(in the rows, 128 means zero)
Where one turn sends some rows of the set: a few examples, then the rows asked
K46: [144 137 146 116 149 160 125 117 130 113 148 127]
K601: [155 106 135 146 133 149 154 134 119 136 128 135]
K730: [150 117 112 104 118 163 153 130 148 109 157 131]
K49: [129 133 108 149 149 166 150 165 150 136 135 159]
K383: [128 146 121 113 127 174 112 129 150 155 138 124]
K491: [127 133 122 155 141 169 145 165 151 136 139 158]
K363: [150 108 134 135 154 139 151 128 125 147 123 142]
K953: [152 122 148 118 145 137 130 124 127 122 143 127]
K982: [129 145 126 124 149 145 147 113 137 152 121 160]
K932: [123 151 116 118 122 174 114 139 142 152 141 121]
K604: [150 107 105 118 120 164 150 132 147 106 147 128]
K911: [136 135 114 156 144 158 149 160 154 144 137 161]
K564: [135 122 124 152 149 166 154 165 153 137 138 155]
K244: [135 148 133 120 158 137 140 115 136 143 121 137]
K600: [117 149 120 121 125 170 125 129 146 163 138 121]
K269: [148 108 100 109 116 166 149 138 141 112 148 135]
K275: [149 118 104 111 118 172 157 134 148 107 148 138]
K360: [123 143 114 119 119 179 120 128 141 159 143 124]

K600 goes to K564
K244 goes to K363
Where do these go?
K982 goes to K601
K911 goes to K604
K491 goes to K275
K932 goes to K49

Where one turn sends some rows of the set: a few examples, then the rows asked
K658: [115  94  84 129 121 121 103 122 143 135 105 107 159 115 111 129 173]
K109: [114  90  88 139 111 136 116 105 123 123 112 128 142 118 120 127 150]
K284: [127 131 141  91 140 151 104 132 131 128 144 112 114 106 119 137 158]
K103: [115  96  93 122 100 145 112  97 146 131 111 127 134 126 112 148 126]
K774: [114 106  91 122 125 145 117 113 144 117 101 126 142 129  98 175 132]
K622: [127 132 141  93 145 150 104 136 129 125 142 112 116 106 116 141 160]
K441: [110 104  91 131 108 132 124 110 143 110  98 114 154 119 105 168 163]
K639: [123 134 137  91 146 150  99 129 123 121 139 116 113 103 117 137 166]
K37: [129 134 135  83 137 149  99 128 137 130 142 117 111 107 119 138 154]
K718: [115  94  89 116 103 127  98 111 160 146 108 108 151 119 111 132 155]
K229: [123 133 137  88 141 151  99 125 127 125 140 116 110 103 118 136 161]
K943: [112  99  85 140 137 136 121 121 121 108 103 127 150 120 106 156 155]
K174: [111  99  90 135 102 129 123 105 136 112 102 115 153 116 113 152 168]
K854: [122 132 136  92 142 150  99 126 123 123 140 116 112 102 120 133 164]
K164: [118 121 101 127 125 134 112  94 168 131 108 118 156 133 112 156 134]
K504: [115 104  90 109 118 131  99 119 169 140 101 107 153 124  97 160 149]
K121: [129 129 133  91 136 145 100 128 126 128 144 118 113 103 124 124 164]
K834: [128 132 131  95 150 144 104 137 122 121 140 118 118 102 119 133 170]
K975: [126 131 140  95 145 149 105 136 125 124 143 112 117 104 119 135 165]
K580: [119 113 100 137 115 129 111  88 156 136 114 119 155 127 125 127 143]
K471: [128 137 132  87 150 149 102 136 132 122 138 116 116 107 114 147 161]
K40: [111  99  94 128  91 133 120  99 146 120 104 116 149 118 114 151 158]
K350: [117 113  95 148 136 123 117 102 140 122 109 119 165 123 122 131 161]
K195: [116 123  97 138 145 129 117 106 152 118 103 118 165 129 109 160 150]
K476: [114 103  84 122 136 125 104 130 151 128  98 106 162 120  97 157 168]
K602: [122 134 137  89 145 152  99 128 127 123 139 115 112 104 116 140 162]
K237: [127 129 140  94 139 149 103 133 126 128 144 112 115 104 121 131 162]
K769: [111 105  95 123  97 136 120 103 152 116 100 115 149 122 106 167 153]

K103 goes to K774
K195 goes to K350
Where do these go?
K658 goes to K718
K602 goes to K639
K174 goes to K40
K471 goes to K834
K284 goes to K622

Where one turn sends some rows of the set: a few examples, then the rows asked
K461: [110 127 127 135  89  97 116 113 146 111 152 105 149 137]
K64: [125 136 118 152 123 113 102 134 132 120 119 106 115 152]
K399: [105 142 116 160 103 124 133 136 138 121 139  55 118 153]
K821: [102 133 100 136 122 122 128  99 157  90 128  88 120 137]
K882: [ 82 144 130 148 108 148 132 137 131 103 156  89 107 149]
K181: [102 142 141 124 133 120 114 110 146 102 148 100 138 147]
K38: [108 134 102 121 111 129 130 159 149 116 134 109 103 157]
K778: [ 81 129 114 124 119 125 140 102 137  94 142  84 126 148]
K662: [107 142 132 128 101 125 116 140 139 133 131  84  98 174]
K772: [115 148 102 128  95 120 121 153 148 100 158 119 113 149]
K978: [125 119 116 127 101 125 137  91 145  93 139  95 137 146]
K971: [101 153 103 148  81 122 138 138 129  99 148 126 120 159]
K263: [104 125 122 139  84 100 112 111 148 112 146 107 149 138]
K876: [ 93 143 113 131 126 113 129 110 110 129 142 113 107 158]
K146: [113 150  87 144  96 125 158 131 119 113 134 111 115 158]
K487: [109 156 131 141 102 138 138 125 146  98 127  72 127 121]
K824: [105 137 106 139 109 120 116 122  96 131 146  97 127 158]
K219: [110 142 101 139 131 112 110 113 135 126 127 117  98 148]
K70: [ 92 150 112 133  90 149 127 121 141 108 134  68 130 122]
K69: [125 127 121 143  97 155 141 100 138 141 151  96 115 126]
K765: [121 118 137 138 118 146 127 109 151 136 162  93 136 156]
K706: [102 108 121 120  97 135 124 101 151  99 134  96 134 153]
K187: [110 151 125 143  99 143 132 138 161 111 157  95 119 111]
K388: [108 142 107 160 102 126 127 134 142 123 139  55 116 150]
K290: [107 155 108 130  67 116 111 112 120 132 146 103 130 151]
K348: [136 146 120 135 121 143 144 117 170 123 157 114 124 146]
K612: [102 148 115 111 102 129 120 143 135 145 147 116 144 148]
K837: [132 158  97 148  90 119 130 110 124 131 134  84 106 162]
K844: [ 91 153 122 156  83 148 145 124 141 113 153 100 128 120]
K557: [120 168 109 156 104 134 121 126 146 143 126 108 141 167]
K86: [100 130 114 134 103 125 162 113 159 147 139 110 107 138]
K408: [133 159 112 126  97 105 145 113 150 122 126 115 102 147]
K377: [ 88 143 111 106  83 124 132 122 139 139 137 111 105 159]
K443: [ 92 138 114 142  95 160 145 108 151 134 151 119 132 161]
K758: [127 162 113 147 101 117 134 126 141 131 120 128 144 143]
K915: [123 124 120 163 105 147 129  93 151 134 143 101 138 154]
K35: [117 122 145 145 104 154 138 114 149 137 139 101 110 132]
K524: [117 164 121 129 115 133 122 139 139 146 151  97 142 168]
K390: [127 154 143 131  92 103 109 133 147 117 132 107 120 150]
K949: [119 155  96 163 109 142 125 121 143  98 151  90 105 129]
K114: [ 97 146 100 146 109 129 109  84 138 109 138 105 143 143]
K936: [108 131 109 130 106 123 160 114 161 147 144 108 107 134]

K290 goes to K837
K821 goes to K187
Where do these go?
K181 goes to K882
K612 goes to K824
K876 goes to K971
K70 goes to K69
K399 goes to K86

Where one turn sends some rows of the set: a few examples, then the rows asked
K439: [141 139 106 136 146 109 144 121 112 104 144  96 146 140]
K392: [101 146 129 131 133  98 119 166 112 122 125  95 148 154]
K966: [148 109 154 147 129 101  87 144 104  89 151 100 154 139]
K679: [109 113 135 121 121  82 107 155  93 108 131  76 143 129]
K307: [142 127 166 134 133 103  96 128 134 100 147 107 135 136]
K140: [135 131 163 131 146 111  89 136 116 112 159 100 139 131]
K631: [122 109 124 106 111 102 101 152  95 120 147  77 134 147]
K919: [141 142 121 153 148  89 132 140 112 113 134  90 157 127]
K867: [133 129 148 122 110 120 111 149 140 115 135 115 163 123]
K60: [142 140 119 151 149  93 136 130 111 114 136  95 155 132]
K2: [115 110 129 106 114 100 100 156  94 115 142  75 132 141]
K245: [134 127 162 132 153 118  88 141 111 114 159  98 144 136]
K120: [146 120 126 134 124 112 118 144 142 104 106 100 152 170]
K597: [128 129 101 103 123 124 107 148 124  72 142 101 151 141]
K796: [128 132 111 118 131 136  85 161 120  89 147  96 165 131]
K150: [142 122 130 138 119 113 116 139 143 100 101 100 149 163]
K302: [128 127 100 107 122 129 101 154 123  75 141  96 157 140]
K992: [126 145 110 147 143 123  85 136 111  97 154  85 143 158]
K501: [144 101 122 114 133 111 133 128 103  89 132  96 151 117]
K326: [162 106 130 119 136  93  97 140 121  97 139  76 130 164]
K175: [135  95 120 115 125 101 105 170  98 120 137 107 140 132]
K454: [130 147 129 119 126 113 118 132 147 114 119  79 141 165]
K536: [150 118 121 121 128 116 112 159 129 118 114  96 145 178]
K192: [124 131 102 105 135 140 110 149 130 113 136 110 143 132]
K746: [131 144 134 145 139  90 124 127 107  83 139  71 157 147]
K871: [112 112 133 123 121  87 108 157  93 114 129  78 138 124]
K343: [144 118 124 119 126 116 113 155 129 117 115  90 147 183]
K29: [130 128 110 121 128 133  82 162 114  87 145  99 166 131]
K447: [138 130 165 132 132 104  99 125 137 103 151 100 137 136]
K792: [142 139 106 138 142 103 141 120 109  99 146  96 150 142]

K307 goes to K796
K392 goes to K326
Where do these go?
K192 goes to K746
K919 goes to K631
K439 goes to K679
K140 goes to K302

Where one turn sends some rows of the set: a few examples, then the rows asked
K619: [143 113 116 106 105 152 144 135 130 122 145 144 128 141 107 139 127 137
 140 153 156  80]
K680: [136 117 109 127 150 155 165 151 148 150 137 144 102 110 140 125 137 129
 110 136 169 111]
K235: [119 126 109 101 100 155 153 121 144 136 139 163 146 159 135 111 110 133
 120 150 116  91]
K457: [121 118 123 129 130 157 191 121 116 129 128 156  94 141 147 141 150 140
 101 160 144 113]
K371: [127 116 115 135 127 160 189 118 108 126 133 146 100 143 145 138 142 140
  94 159 157 104]
K50: [130 138 123 117 144 139 147 129 160 125 101 149 111 118 135 105 101 173
  98 165 152  98]
K312: [108 122 114 105 103 158 145 122 147 143 142 162 138 156 150 111 117 135
 128 145 120  82]
K779: [123 115 116 127 120 161 190 119 111 132 130 149  94 141 145 139 137 132
 108 165 148 116]
K105: [120 127 121 107 127 148 132 142 148 101 141 137 104 132 138  83 131 167
  96 132 153  78]
K609: [140 110 120 104 114 151 142 132 131 117 149 141 118 144 111 144 126 133
 140 154 150  77]
K946: [131 110 114 129 148 155 169 154 145 146 137 144 104 106 143 126 141 137
 113 130 160 116]
K490: [118 135 118 117 150 139 146 129 147 127  95 149 108 116 146  98 113 168
  91 167 151  96]
K313: [116 126 117 107 130 148 139 138 154  95 142 142 107 131 137  80 128 159
 101 128 154  79]
K404: [109 131 109 108 103 152 145 119 142 136 136 151 143 162 139 104 107 137
 125 152 119  85]
K870: [120 136 121 114 152 143 148 133 150 128 100 153 113 124 132  98 108 173
  87 171 148  86]

K105 goes to K946
K313 goes to K680
Where do these go?
K312 goes to K50
K490 goes to K779
K235 goes to K870

Where one turn sends some rows of the set: a few examples, then the rows asked
K428: [136 120 116  98 110 144 122 130  83 120 148 135]
K817: [129 125 134 131 102 138 125 130  89 125 142 149]
K393: [176 155 108 121 109 139 139 140 132 138 115 151]
K116: [157 154 107 111  76 135 130 162 114 103 132 134]
K874: [175 150 105 115 116 110 123 142 148 111 150 141]
K416: [131 120 117 110 112 140 115 130  91 131 160 148]
K183: [178 153 106 122 109 136 135 137 138 126 112 147]
K168: [173 149 106 126 113 139 138 135 131 143 117 156]
K18: [141 114 126 116 101 152 128 141  95 119 163 140]
K618: [172 147 100 108 111 114 119 146 149 110 149 135]
K890: [143 162 121 129  89 116 116 158 121 126 154 160]
K968: [171 162 137 116 123 106 142 140 125 115 127 139]
K969: [163 159 146 117 119 105 138 147 125 115 131 137]
K415: [152 122  96  79 110 126 118 133 110 117 149 127]
K685: [170 149 108 117 114 110 117 142 151 107 144 140]
K401: [145 128 115 118 110 142 126 131 110 158 141 166]
K980: [182 152 108 125 109 136 142 140 137 128 119 150]
K112: [137 124 118 108 115 141 122 130  91 137 166 149]
K162: [144 122 115  94 110 147 129 132  84 121 154 132]
K81: [150 174 104  96 101 116 125 143 100 132 130 146]
K689: [170 141  95 104 116 113 119 141 144 107 148 131]
K899: [135 113 122 116 101 152 122 138  93 118 154 141]
K291: [134 119 115 108 101 129 116 132  94  99 152 126]
K414: [165 163 138 118 123 106 135 138 128 116 122 141]
K431: [142 118 152 116 100 130 136 151 107 109 143 135]
K797: [160 150 149 123 120 107 141 147 123 111 129 137]
K720: [138 125  94 111 105 143 114 119  93 132 143 146]

K81 goes to K890
K969 goes to K618
K797 goes to K689
Where do these go?
K112 goes to K18
K968 goes to K874
K414 goes to K685
K720 goes to K817
K415 goes to K401
K428 goes to K416

